The same turns and mirrors carry the whole set onto itself and the rows of a family onto each other. Which other rows belong to the same family as each row named below? List them in the order they appear above.
These 32 rows form 4 families of 8 rows each.
q578: 258; 92; -179; 9; -12; -433; -359; 163; -223
q364: -247; -366; -216; 64; 24; 34; -91; 367; -57
q977: 66; -343; -164; 67; -62; 188; 199; 348; -37
q969: -57; -20; -191; 132; 171; 11; 34; 580; -47
q202: 543; -8; -291; 51; -35; -215; -106; 7; -195
q575: -65; -197; -99; 37; 98; 171; 74; 512; 31
q629: -124; -59; -364; 219; 115; -167; -44; 460; -125
q139: 443; -317; -169; -119; -119; -7; -124; -65; -98
q613: 379; -95; -168; -34; 261; -249; -413; 14; -156
q76: 179; -35; -302; 226; 23; -37; 273; 450; -107
q611: -28; -231; -39; 81; 217; 96; 189; 443; 26
q392: 406; -246; -77; -180; 95; -169; -232; -146; -143
q614: 343; -238; -79; -132; 196; -143; -427; -40; -132
q506: 123; -343; -196; -85; -46; -145; -437; -105; -162
q533: 361; -60; -153; -89; 156; -355; -270; -61; -199
q206: 163; -2; -95; 106; -88; -44; 292; 425; -64
q104: -184; -166; -136; 72; 152; 83; -30; 519; -13
q980: 481; -109; -111; -121; 115; -254; -179; -110; -180
q696: -51; -282; 30; -60; -153; 118; 153; 317; -21
q546: 262; -177; -116; -178; 147; -274; -341; -110; -181
q874: -113; -113; -146; 159; 310; -52; 81; 489; -48
q397: 465; -219; -79; -141; 147; -75; -286; -51; -114
q330: 538; 14; -78; -49; -135; -218; -74; 93; -192
q636: -301; -190; -38; 12; -5; -93; -113; 383; -56
q469: 29; -106; -95; 173; 271; 2; 229; 495; -43
q787: 222; -35; -346; 60; 59; -364; -382; 23; -200
q986: 334; -267; 45; -221; -216; -22; -203; 30; -121
q677: -171; -268; -70; 73; 267; 37; 81; 446; -13
q576: 513; -78; -126; -69; 190; -186; -270; -14; -159
q711: -94; 102; -184; 175; 40; -285; 14; 477; -118
q921: 54; -74; -141; 105; 137; 121; 136; 587; -2
q989: 71; -181; -79; -148; -51; -231; -482; 57; -162

Which other rows belong to the same family as q364? q977, q202, q629, q139, q76, q506, q787
Which other rows belong to the same family as q969? q575, q392, q533, q104, q980, q546, q921

The same turns and mirrors carry the whole set onto itself and the rows of a family onto each other. Which other rows belong to the same family as each row named below? List them in the order they appear above.
These 20 rows form 5 families of 4 rows each.
q803: -252; -209; 155; 129; 59; -336; -92; 165; 131
q553: -9; 204; -223; 470; 157; 75; -284; 50; -60
q137: -123; 256; -179; -162; -84; -167; 32; -43; 52
q101: 79; 109; 313; 248; 143; -312; -147; -378; 194
q597: 204; 205; 318; 173; 193; -341; -320; -241; 112
q248: -4; 196; 361; 223; 258; -227; -154; -377; -59
q185: 110; 306; -199; 354; 218; -51; -293; 196; 118
q276: 2; 230; -134; 423; 4; -101; -354; 282; 84
q422: 66; 274; -114; 448; 287; -60; -250; 230; -43
q753: -176; 229; -75; -106; -51; -171; 133; -56; -103
q510: 13; 240; -114; 321; 140; 111; -283; 291; -59
q814: -69; 356; -76; -79; -73; -12; 25; -86; -135
q547: -144; -177; 272; 20; 34; -328; -290; 153; 123
q428: -79; 368; -46; -10; -218; -221; -23; -143; -14
q894: -202; 179; -165; 29; -99; -26; 24; -173; -139
q610: -294; -264; 164; 53; 191; -221; -99; 65; 152
q173: -183; -274; 236; 245; 55; -243; -222; 93; 204
q537: 77; 145; 218; 277; 416; -231; -168; -327; 146
q340: -308; -225; 280; 233; 174; -174; -232; 164; -11
q693: 158; 238; 202; 349; 283; -359; -155; -312; 143

Which other rows belong to the same family as q753? q803, q422, q693
Which other rows belong to the same family as q101? q510, q814, q173
Which other rows belong to the same family as q137? q185, q610, q537

The same turns and mirrors carry the whole set onto itself and the rows of a family onto each other. Which other rows belong to the same family as each row named below? List them in the order they appear above.
These 28 rows form 7 families of 4 rows each.
q783: 52; -166; -213; -140; 124; -45; 66; 122; 80; 203; 81; 421; 167; -218; 84; 101; -211; -142; -355; -40; 478; 434; 76; 40; 86; 21; -40; 268; 133; 257; 118; -181; -79; -3; -33; 92; -192; -28; -91; 152; 66
q314: -19; -426; -26; 102; -253; -147; -238; -18; -178; 88; -278; -104; -104; -14; -41; 261; -124; 108; -55; 125; 377; 74; -222; -114; -174; -381; -210; -129; 22; 67; -110; -427; -155; 35; -94; 12; 6; -31; -104; 516; 192
q781: 280; 16; -147; 131; 117; 267; -214; 3; 238; -25; 88; -355; -100; 101; -168; -223; 72; -121; -273; 139; 24; -335; 12; -188; 451; -181; 203; -82; -10; -43; -5; -30; 223; -83; 276; -344; -74; 82; 3; -66; -133
q937: 148; -337; -142; -224; 15; 119; -62; 57; 307; 154; 58; 422; 401; -75; -24; 142; -254; -111; -349; 9; 408; 257; 169; -124; 105; -63; 127; 114; 104; 78; 50; 146; -178; 122; -4; 35; -199; -61; -2; 114; 166
q735: 149; -161; -300; 182; 47; 262; -139; 69; 151; -197; 46; -202; -303; 391; -85; -242; 250; -92; -89; 8; 115; -291; 140; -89; 290; 39; 131; -59; -68; -116; -82; 81; 1; -85; 280; -163; -262; 282; 28; 88; -24
q411: 81; 17; -3; -275; -195; 176; -212; -231; -72; -46; 213; -203; 178; -332; 274; -251; -250; -31; -39; 42; -281; -293; -47; -144; -53; -265; -9; 190; -68; -95; 101; 170; 303; -202; -136; -248; -281; 246; 144; -206; 58
q846: -24; -189; -287; -257; 154; -124; 168; 159; 97; 248; -34; 461; 235; -48; 51; 190; -214; -32; -203; -51; 387; 260; -52; -48; 31; -5; 74; 374; 44; 149; -82; -4; -108; -29; -13; 40; -154; 63; 56; 162; 228
q338: -13; 121; 15; -344; -373; 281; -190; -188; -189; -41; 231; -115; 135; -386; 320; -8; -22; -59; 95; -91; 3; -308; -47; -97; -146; 42; -78; 86; 52; -144; 83; 99; 242; -188; -35; -334; -21; 231; 6; -232; -61
q261: 133; -9; 103; 64; -213; 258; -210; -299; -167; 64; 321; -258; 15; -163; 34; -42; -135; 59; 71; -74; -100; -293; -82; -279; -106; -146; 3; 202; -86; -117; 138; 54; 353; -126; -399; -238; -160; 369; 89; -340; -58
q301: 170; 84; 204; -120; -279; 232; -227; -298; -205; 179; 221; -203; 210; -359; 190; -2; -324; -15; 80; -134; -23; -90; -93; 12; -12; -310; -245; 96; 21; -59; 341; 26; 294; -275; -48; -95; -42; 352; -57; -212; -112
q996: 65; -214; -222; -100; 150; 114; 74; 106; 112; 278; 21; 531; 78; -82; -15; 96; -259; -68; -178; 18; 333; 354; -116; -60; -225; 26; 132; 268; 89; 427; 26; 132; -46; -43; -35; 115; -136; 87; 9; 190; 58
q720: 406; -58; -19; -7; -16; 302; -202; -62; 175; -348; 3; -210; -68; 352; -177; -184; 118; 18; 40; 207; 146; -241; 179; -98; 130; 24; 100; -136; -59; -46; 46; -248; 45; -5; 419; -218; -155; 276; -82; -195; -190
q323: 190; -69; 5; 114; -120; 373; -252; -24; 148; -228; 149; -343; -97; 317; -133; -135; 88; -75; 35; 99; 1; -269; 45; -233; 345; -9; 109; -318; 2; 3; 117; -60; -48; -121; 360; -189; -189; 244; -40; -37; -184
q776: 117; 102; -97; -183; -234; 280; -288; -128; -271; 81; 165; -62; 53; -238; 152; -41; -40; -146; 159; -179; -114; -321; -11; -69; -138; -263; -33; 201; 78; -77; 183; 130; 213; -259; -28; -274; -1; 456; -6; -362; -134
q797: 50; -378; 9; 125; -278; -299; -35; -16; -128; 103; -354; -45; -289; -32; -84; 134; 35; 158; -96; 125; 499; 55; -171; -170; -238; -156; -227; -117; 185; 115; 122; -226; 31; -41; -71; -53; -192; 20; -274; 453; 121
q198: -7; -451; 62; 193; -205; -140; -45; -61; -72; -70; -296; -24; -114; -42; -159; 268; -265; 106; -9; 267; 384; 248; -325; 19; -190; -191; -231; -25; -13; -92; 63; -426; -63; -117; -72; 25; -38; -76; 53; 405; 112
q701: 58; -281; 4; 161; -43; -153; -28; -119; -458; -50; -313; -56; -283; -86; -87; 210; 24; 174; 8; 248; 159; 124; -336; 81; -265; -109; -153; 61; 168; 71; -36; -468; 43; -180; -159; -163; -76; 82; 37; 383; 78
q630: 15; -128; -4; -167; -65; 226; -128; 85; 139; 174; -38; 397; 76; -208; 31; 219; -102; 28; -262; -34; 509; 328; -16; 132; -22; -132; 224; 371; -23; 432; 52; 50; -84; 85; -46; 171; -194; 76; 51; 158; 173
q370: 24; -453; 31; 112; -204; -116; -123; 18; -291; -14; -327; 58; -106; -97; -171; 192; 18; -19; -57; 166; 349; 81; -195; 19; -209; -55; -234; 58; 12; -67; 25; -420; 42; 36; -158; 213; -262; -56; 29; 489; 214
q873: 172; 59; 7; -167; -272; 320; -256; -192; -298; 156; 373; -168; 171; -176; 149; -106; -142; -44; -147; -74; 1; -429; 75; -64; -128; -187; -186; 64; 92; -295; 165; 96; 132; -217; -104; -241; -157; 393; 49; -319; -68
q286: 370; -38; -19; 142; -44; 129; -210; -34; 230; -288; -41; -386; -34; 296; -99; -196; -2; 65; -6; 62; 41; -227; 160; -50; 365; -21; 70; -134; -51; -22; 77; -204; 82; -156; 359; -318; -113; 210; 38; -234; -98
q960: 226; -383; 116; 55; -262; -178; -36; -179; -202; 103; -281; -9; -242; -31; 67; 259; -133; 99; 54; 95; 356; 23; -109; 93; -367; -242; -272; 140; 78; 153; 77; -327; -131; -9; -7; 17; -201; -169; -81; 388; 281
q316: 58; -259; -130; -186; 161; 27; -26; -38; 227; 12; -51; 515; 66; -163; 147; -47; -154; 20; -184; -81; 588; 234; -151; 71; 24; 4; 167; 111; 162; 296; -44; 80; -186; -60; -6; 136; -259; -74; -89; 260; 110
q262: 112; 62; -59; -316; -247; 328; -91; -289; -86; 33; 228; -155; 89; -302; 181; -28; -5; -96; 154; -46; -19; -378; -139; -110; -46; -57; -50; 226; -29; -315; 210; 211; 207; -249; -165; -253; -127; 360; 84; -218; -44
q815: 113; 82; -1; 155; 191; 317; -189; -96; -1; -253; 188; -273; -99; 238; -194; -297; 124; -1; -42; 169; -7; -265; 156; 11; 267; -43; 110; -261; 44; -49; 98; -70; 172; -99; 352; -195; -125; 242; 121; -20; -85
q669: -110; -282; -76; 129; -138; -162; -118; 46; -89; 109; -222; -185; -110; -126; -177; 144; -85; 74; -85; 118; 296; 57; -327; -118; -237; -219; -337; -168; -50; 33; 54; -429; -50; -142; -163; 72; 77; -40; -27; 521; 323
q899: 354; -169; -98; 192; 177; 300; -138; -216; 189; 64; 61; -291; -126; 324; -27; -339; 209; 51; -28; 171; 94; -241; 22; -67; 279; -47; 41; -180; -81; -162; 91; -253; 25; -124; 203; -359; -45; 128; 73; -213; -100
q166: 81; -251; -343; -131; 140; 21; 36; 167; 200; 364; 78; 357; 147; -84; -102; 111; -337; -74; -197; 47; 448; 283; 6; 51; -127; -59; 47; 245; -15; 378; -43; 2; -69; -10; -89; 169; -253; 188; 212; 70; 23

Which other rows belong to the same family as q899? q411, q797, q630
Which other rows belong to the same family as q669? q338, q720, q166
Which other rows belong to the same family as q846? q323, q776, q198
Which other rows belong to the same family as q960? q781, q261, q316
Which other rows belong to the same family as q314? q996, q286, q262
Which other rows belong to the same family as q735? q937, q301, q701

The same turns and mirrors carry the whole set onto itself and the rows of a family onto each other. Which other rows belong to the same family as each row named below? List them in the order they appear above.
These 32 rows form 4 families of 8 rows each.
q974: 38; -309; 207; -338; 82; 86; 381; -77; 130; -58; -92
q729: -399; 209; -57; -34; -21; -66; -68; 17; -57; -310; 40
q725: -59; -280; 41; 34; -352; 299; 333; 247; -25; -36; 144
q945: 244; -162; -185; 160; -83; 55; 258; -37; -4; 144; 223
q737: 177; -335; 214; -222; 126; -63; 325; -10; -30; 5; -46
q583: 111; -313; 132; -290; 243; 28; 250; -89; 125; -37; -103
q215: -47; -45; 47; -310; -192; -149; 217; -31; 250; -206; 182
q971: -36; 108; -185; 139; 214; 115; -155; 117; -65; 235; 4
q623: -191; 30; 10; 136; -23; 575; 97; 324; -62; -81; -97
q938: -159; 7; -13; -290; -214; -100; 117; -1; 176; -204; 299
q856: -179; -58; 181; -82; 335; 128; 127; 14; -101; -258; -372
q80: -370; 221; -42; -24; 46; -65; -20; 34; 18; -331; -93
q871: 112; -260; 35; 100; -264; 353; 386; 180; -58; -120; 147
q257: -246; 130; 122; 146; -99; 351; 39; 397; -213; -227; -29
q824: -216; -59; -2; -284; -173; 46; 216; -86; 233; -377; 190
q861: -40; 129; -209; 193; 321; 198; -44; -70; -58; 86; -83
q531: -205; 2; 42; 146; -145; 342; 59; 444; -162; -112; -78
q827: -109; 1; -88; -141; -201; 52; 232; -181; 207; -293; 315
q358: -178; 51; -34; 154; -95; 542; 94; 355; -52; -177; 64
q650: 24; 43; -213; 191; 292; 310; -19; 33; -63; 177; -21
q656: -23; -187; -33; 117; -309; 412; 324; 120; 11; -193; 260
q445: 305; -206; -167; 135; 123; 192; 167; -27; -1; 113; 175
q96: -315; 152; 44; -124; 51; 101; 0; 44; 63; -481; -19
q895: -110; -210; 37; -53; -375; 299; 406; 169; -12; -73; 266
q560: -224; -24; 114; -101; 374; 132; 87; 35; -132; 85; -345
q477: 72; -378; 207; -257; 67; -94; 272; 34; -16; -38; -145
q581: -295; -128; 126; -111; 258; 33; 113; 73; -79; -8; -379
q460: -246; 294; -13; -39; 29; 165; -114; 67; 61; -392; 60
q229: 351; -125; -159; 9; 106; 83; 131; -77; 76; 89; 201
q678: -134; -84; 104; -88; 411; 84; 116; -77; -60; -148; -344
q700: 165; -186; -168; 113; -1; -50; 99; -64; -54; 195; 232
q466: 23; 176; -191; 185; 182; 249; -126; 198; -43; 151; -52

Which other rows belong to the same family as q623? q974, q856, q871, q861, q827, q460, q229
Which other rows belong to the same family as q257? q945, q737, q215, q80, q895, q560, q466
Which other rows belong to the same family as q531? q729, q725, q971, q938, q477, q581, q700

